In the rows, zero is written as 128.
One hidden turn or mirror swaps the rows below in pairs. Which row is each named row swapped with?
lef: [ 89 115 122 149 113 155 155  99 131 118 127 130 141 138 123 157 125 124]
kipu: [109 118 121 143 140 123 129 119  93 112 153 170 154 134 134 122 103 117]
bezip: [148 165 142 142 116 134 143 141 114 147 123 118 143 129 130 136 123 117]
zuta: [143 123 149 147 150 127 121 100 161 143 151 113 158 132 124 153 133 117]
ramak: [147 128 150 139 142 130 125  95 161 134 148 122 160 133 115 148 131 115]
Vatin: [101  86 120 119 106 118 130 126 149 127 121 122 141 144 144 108 110 117]
tid: [135 107 160 170 121 136 115 120 139 145 151 131 156 130 134 111 114  95]
nis: [106 111 127 121 116 122 144 110 141 165 145 116 117 115 157 130 101 130]
vuvav: [128  87 133 127 148 146 138 109 130 137 144  97 147 126 109 137 107  90]
Bigut: [122 111 152 119 102 108 137 139  94 130 135 150 142 134 124 130 140 145]
pasi: [123 102 158 148 139 141 120 114 138 147 137 109 155 123 131 116 101  84]
bila: [111 101 121 116 114 116 134 133 130 159 135 117 123 129 161 110 101 128]
mupa: [108  88 151 137 111 117 132 139 104 127 139 156 145 149 123 147 126 143]
ges: [ 89 103 120 139 113 140 155  91 140 125 135 119 134 128 138 157 129 121]
Vugi: [125 111 128 115 138 118 123 118  84 111 154 158 149 122 130 110 110 117]
Vuka: [112 132  98 125  96 130 135 148 129 122 145 118 119 123 123 141 106 118]
dud: [146 129 146 161 143 130 159  94 108 118 137 133 139 157 135 153 118 108]
gokiv: [137 107 141  90 131 117 116 129 101 131 151 137 148 124 130 102 121 110]
Roto: [114 107 111 139 107  98 125 141 145 144 147 145 148 149 143 137 141 137]
mas: [103 129 108 134 122 112 127 112 105 127 128 132 147 158  97 153 115 130]
bafa: [135 105 119 133 109 134 149  92 122 133 144 138 121 147 146 148 102  77]
surun: [140 118 158 122 103 118 151 137 111 132 117 145 141 130 122 143 149 138]
Bogi: [138 113 142  83 115 130 120 134 106 143 144 120 147 125 136 115 126  95]
kar: [119 119 140 137 152 141 124 135 112 143 148 114 157 110 151 108 141 133]
niva: [146 117 133 133  94 149 154  97 110 118 140 147 126 124 143 142 110  94]
biv: [143 164 144 133 112 132 146 140 113 146 127 111 145 136 134 135 121 111]
Lofis: [119 110 115 143 105 103 118 141 151 147 151 147 147 145 142 135 139 135]
Rolo: [158 121 132 126 152 135 124 100 120 154 159 133 125 119 136 116  97 115]
Lisi: [108  96 132 123 114 110 133 111 162 106 126 140 148 147 126 112 118 123]
Goze: [129  87 112 126 154 149 137 125 128 138 154  99 148 124 113 127 125 110]
vil: [132 123 139 167 143 108 139  98  98 122 149 131 147 161 134 153 117 124]
Puva: [110 142 145 144 140 141 128 139 107 133 145 121 159 116 146 109 129 143]
Saz: [149 129 157 140 142 131 125  93 154 140 148 116 162 131 116 149 132 113]
rotim: [152 127 169 152 139 137 153 113 123 112 135 126 144 150 149 146 112 126]
bigel: [117 105 118 134 109 103 120 138 156 147 146 137 146 142 140 140 145 142]
rogoz: [144 127 147 127  86 160 148 107 114 110 137 141 144 118 134 133 116 115]
feb: [118 108 110 120 129 127 136  96 116 141 144 134 131 158 147 146 101  77]
Beka: [127  88 104 110  99 121 147 126 129 124 161 134 121 123 118 140 117 110]
somag: [130 144 120 133 152 152 108 109 118 144 134 126 131 122 108 130  97 118]
lito: [100 126 111 129 128 118 126 112 101 136 127 132 151 165  98 150 116 124]

pasi pairs with Vatin
mupa pairs with rotim
Puva pairs with lef
Vugi pairs with niva

One hidden turn or mirror swaps the rows below in pairs. Which row is each named row swapped with?
gulup: [115  95  93 116 114 139 157 114 150 124 124 165 131 128  86 130 145 126
  92 115 112 154 145 113 134 128  97 143 113]
gov: [120 164 145 118 105 128 117  99 118 127 164 118 144 139 114 117 114 143
  94 145 110 145 154 105 138 147 100 131 136]
nuki: [126 142 124 116 147 153 108 124 106 135  84 113 116 114 124 117 125 139
 122 111 120 153 127 109 142 139 120 145 120]
buvur: [115 134 128 136 126 123 139 123 103 140 150 123 113 121 116 159 130 126
  92 151  90 132 116 115 163 123 130  99 113]
gido: [ 92 130  98 127 124 112 140 120 127 126 139 136 139 148 126 133 149 129
 110 137 138 158 124 119 134  92 143 134 145]
Mis: [127 171 145 112  95 133 131 119 123 134 143 136 159 136 130 137 131 121
  99 150 134 160 161 101 153 132  97 142 134]
vib: [118 146 132 102 151 142 136 127 141 104 101 152 149 145 114 142 133 104
 117 143 105 146 107 118 155 129 116 158 120]
Tuvud: [119 133 117 105 114 101 155 143 106 127 148 126 108 105 129 148 110 100
  88 123 136 149 142  96 147 135 107 139 100]
lubi: [157 135 127 159 113 140 142 106 121 126 109 135 137 143 141 143 124 156
 130 100 128 155 153 129 127 137 127 120 124]
kofol: [142 144  99 129  96  99 138  84 123 129 147 130 131 116 117 161 110 126
  94 119 118 165 124 109 169 120 119 147 136]
Rap: [147 123 110 150 117 124 139 100 130 106 117 141 144 147 134 130 114 172
 129 106 140 169 144 121 150 141 117 124  99]
Vari: [113 157 143 101  78 125 141 121 133 142 130 120 121 121 114 138 103 134
 113 139 126 161 119 125 123 135  93 102 133]
zoger: [134 130 104 124 113 128 145  97 123 114 121 148 127 149 110 185 113 118
 131 108 109 171 134  87 138 114 126 151 137]
palo: [111 116 126 126  97 150 130 149 103  95 121 161 107 127 111 133 129 132
 117 104 100 151 139 126 142 161 111 105 101]
Deno: [106 116 112 121  85 132 123 122 117  83 110 147 104 124 107 131 131 153
 122 130  97 152 142 102 133 162 117 108 119]
kaseb: [129 104 129 118  93 123 151 111 119 150 145 125 102 144  95 133 142 140
 127 118 108 146 171 117 128 123 108 132 113]
davin: [163 122 133 140 124 144 138 119 126 123 107 150 137 148 130 145 129 146
 135 113 140 155 150 141 126 130 129 113 106]
nul: [107 138 107  96 109 134 155 123 109 141 162 126 132  95 139 106 130 117
 108 135  98 137 147 119 134 140 108 136 122]
baf: [117 130 132 101 149 158 131 107 133 122 110 136 135 134 102 107 127 104
  97 138  92 142 112 107 157 147 125 148 129]
zifo: [123 140 136 119 159 124 134 139 129 125 108 149 134 143 101 137 132  91
 112 150 114 125 126 127 145 145 111 140 127]
Sabol: [124 134 124 112 164 134 139 136 160 112 115 141 152 138 107 144 130  91
 115 145 107 150 112 113 143 136 123 135 124]
livod: [114 118 117  81 149 121 148 149 111 125 136 139 126 114  99 139 104 106
 101 130 102 159 137 130 125 109 121 120 142]
guzod: [139 123  90 143 109 118 144 119 136 133 123 130 135 131 110 135 131  87
 109 118 120 141 135 139 125 110  83 126 110]
tizov: [104 127 110  83 148 118 152 152 102 124 133 132 129 116 111 151  97 126
 106 140 113 160 141 137 132 113 121 122 138]
zemip: [156 125 128 155 114 135 146 114 126 115 116 141 136 156 124 129 112 152
 131 105 130 160 156 136 132 130 139 116 106]
pipa: [134 129  86  97 123 105 112 126 129 113 134 123 116 104 148 113 109 135
 105 153  97 163 146 114 155 130 128 114 110]
Tunag: [108  94 114 101 106 135 129 133 107  88 101 163 103 123 121 129 136 137
 132 121 107 159 133 107 140 132  95 120 116]
sug: [113 144 109 115  84 164 106 115 118 121 133 134 164 116 108 150 136 119
 126 136 134 166 140 128 151 152 100 111 126]
kovek: [135 111 131 105 117 103 145 118 132 126 146 122 107 122 135 147  88 128
 101 123 120 159 130  83 146 161  93 113 132]
gorif: [107 154 111 140 103 119 116 122 134 115 137 121 146 128 117 136 133 107
 132  89 111 156 140 123 137 131 126 170 137]
gatas: [110 119 115 109 114 139 136 147 114  95 120 155 109 147 106 137 125 135
 134 111  92 152 148 114 131 153  96  91 102]
Zozi: [140 130 116  92  96 108 124 134 127 104 128 120 166 141  94 122  92 119
 100 130  96 161 144  99 146 116 114 111 134]
buta: [146 141 113 143 122 139 140 121 116 106 113 142 138 150 139 136 127 159
 137 103 126 161 150 150 153 140 137 116 105]
Rufir: [141 129 127 105 147 131 145  97 124 109 151 103 145 128 113 109 148 160
 112 113 101 167 147 112 140 115 111 133 134]
sapum: [134 155 110 123  93 108 144 102 118 122 149 114 143 125 100 167 119 113
  94 123 124 164 128 116 168 111 128 133 144]
nena: [ 91 134 101  94 117 151 138 120 122 103 165 139 122 120 139 118 127 115
  99 110 107 172 159 117 157 139  88 120 121]
bokon: [120 142 133 111 128 127 129 108 146 110 104 126 106 130 114 129 115 113
 113 125 130 180 102 152 158 138 140 136 121]
Zives: [136 128 110 107 117 118 165 144 155 101 129 125 144 145 108 135 109  95
 111  94 130 164 136 131 152 140 138 130 131]
poma: [ 96  98 142 117 105 135 123 127 115  84 129 154 120 122 120 126 134 137
 124 116 111 162 136 111 132 162  91 111 125]
zonez: [123 165 138 120 110 111 120 120 134 121 141 130 156 133 103 133 146 150
  93 141 138 149 142  97 150 142 110 154 110]
tazag: [132 111  84 107 122 134 151 106 138 127 150 123 137 137 106 123  88  92
 118 127 131 155 123 106 155 121 145 122 127]
ketu: [106 105 118 113  96 125 134 130 118  87 117 166 103 133 124 144 129 144
 125 128  97 157 135 101 127 160 105 106 107]
sesum: [104 104 119 126 102 137 131 123 103  95 117 146 114 133 116 133 131 153
 137 123 101 154 129 107 127 149  82  98 120]
mibi: [124 167 134 126 107 106 120 109 139 129 164 111 137 128 120 126 128 137
  92 135 113 151 150  88 136 151 107 131 134]
megen: [137 135 110 137 139 157 166 112 132 126 114 120 143 124 141 128  98 124
 118 111 114 156 132 104 174 103  91 135 113]
piv: [105 105 121 113 103 143 125 135 116  77 115 152 117 120 121 140 141 137
 131 128  89 163 137 113 133 156 116 100 124]
bomap: [109 143  91  98 133 163 132 103 135 112 118 116 132 107 100 115 135 144
 115 111  88 139 123  92 147 124 111 127 130]
gep: [115 155  97 119 137 138 160 116 128 106 119 145 132 136 118 182 136 120
 112 147  92 153 152 119 160 145  84 127 137]
Zeni: [127 155 124 128 143 151 123 117 122 119 140 133 143 115 128 167 136 122
 111 135 145 167 172 128 160 122  85 126 120]
bos: [119 114 135 102 131 131 148 126  98 107 154 129 140 105 102 152 107 148
  89 119  99 164 158 120 122 143 140 126 116]
Nanu: [109 119 119  81 160 117 142 125 108 132 131 128 118 115 112 147 110 116
  89 133 112 157 118 117 129 120 126 126 148]
vada: [119 141 127 105 158 148 116 123 142 132 122 145 133 157  83 133 122 117
 115 155 104 134 124 102 145 145 120 125 125]
Git: [ 99 120  88 115 101 141 119  95 147 151 158 130 109 112 124 132 108 133
 124 158 118 151 140 114 144 136 111 124 121]
Povi: [131 155 127 111  96 104 114 101 133 125 156 125 154 133 116 109 134 145
 111 149 119 142 133  94 153 144 121 133 137]
Zus: [154 150 124 143 113 146 145 119 132 124 104 144 141 150 142 138 104 150
 141  98 120 149 144 126 155 142 137 117 122]
gofod: [133 128 106 139 133 138 147 107 125 126 129 127 131 123 134 130 120  85
 141 150 115 162 134 120 177 110 113 157 129]
vufa: [137 135 100 125  99 107 136  77 113 125 153 119 125 129 103 158 121 126
 107 107 113 161 109 118 166 114 116 142 129]
zupar: [119 101  99 108 118 125 159 120 140 118 107 150 126 126 118 157 123 148
 128 159 110 160 154 129 170 139 146 143 103]
Sigi: [156 133 110 145  99 148 142 105 115 128 122 143 136 141 127 133 106 155
 121 108 128 149 168 147 153 135 127 109 113]
kunu: [156 133 116 114 121 130 134 130 135 135 135 142 111 128 117 138 111 151
 106 142 103 170 185  96 175 117 124 122 107]
rek: [121 133 120 124 122 132 145 150 138 134 121 117 117 105 114 134 137 110
 125 125 124 147 137 138 152 100 124 154  87]
Giko: [143 117 113 146 107 144 130 113 123 121 112 153 138 148 143 125 103 164
 140 111 142 169 137 112 142 129 125 119 120]
pesi: [142 126 113 108 142 101 121 107 123 126 115 151 130 146 129 153 110 105
  71 111 118 155 132 123 140 153 102 147 116]
fekat: [118 116 137 111 144 138 112 128 123 139 142 134 150  98 135 156  91 129
 132 149  91 147 124 112 138 149 110 118 124]

gep pairs with Rufir
mibi pairs with Sabol
buta pairs with sesum
vada pairs with zonez
buvur pairs with gido
vufa pairs with tizov
sug pairs with nuki
megen pairs with nena
bomap pairs with Zeni
Deno pairs with davin

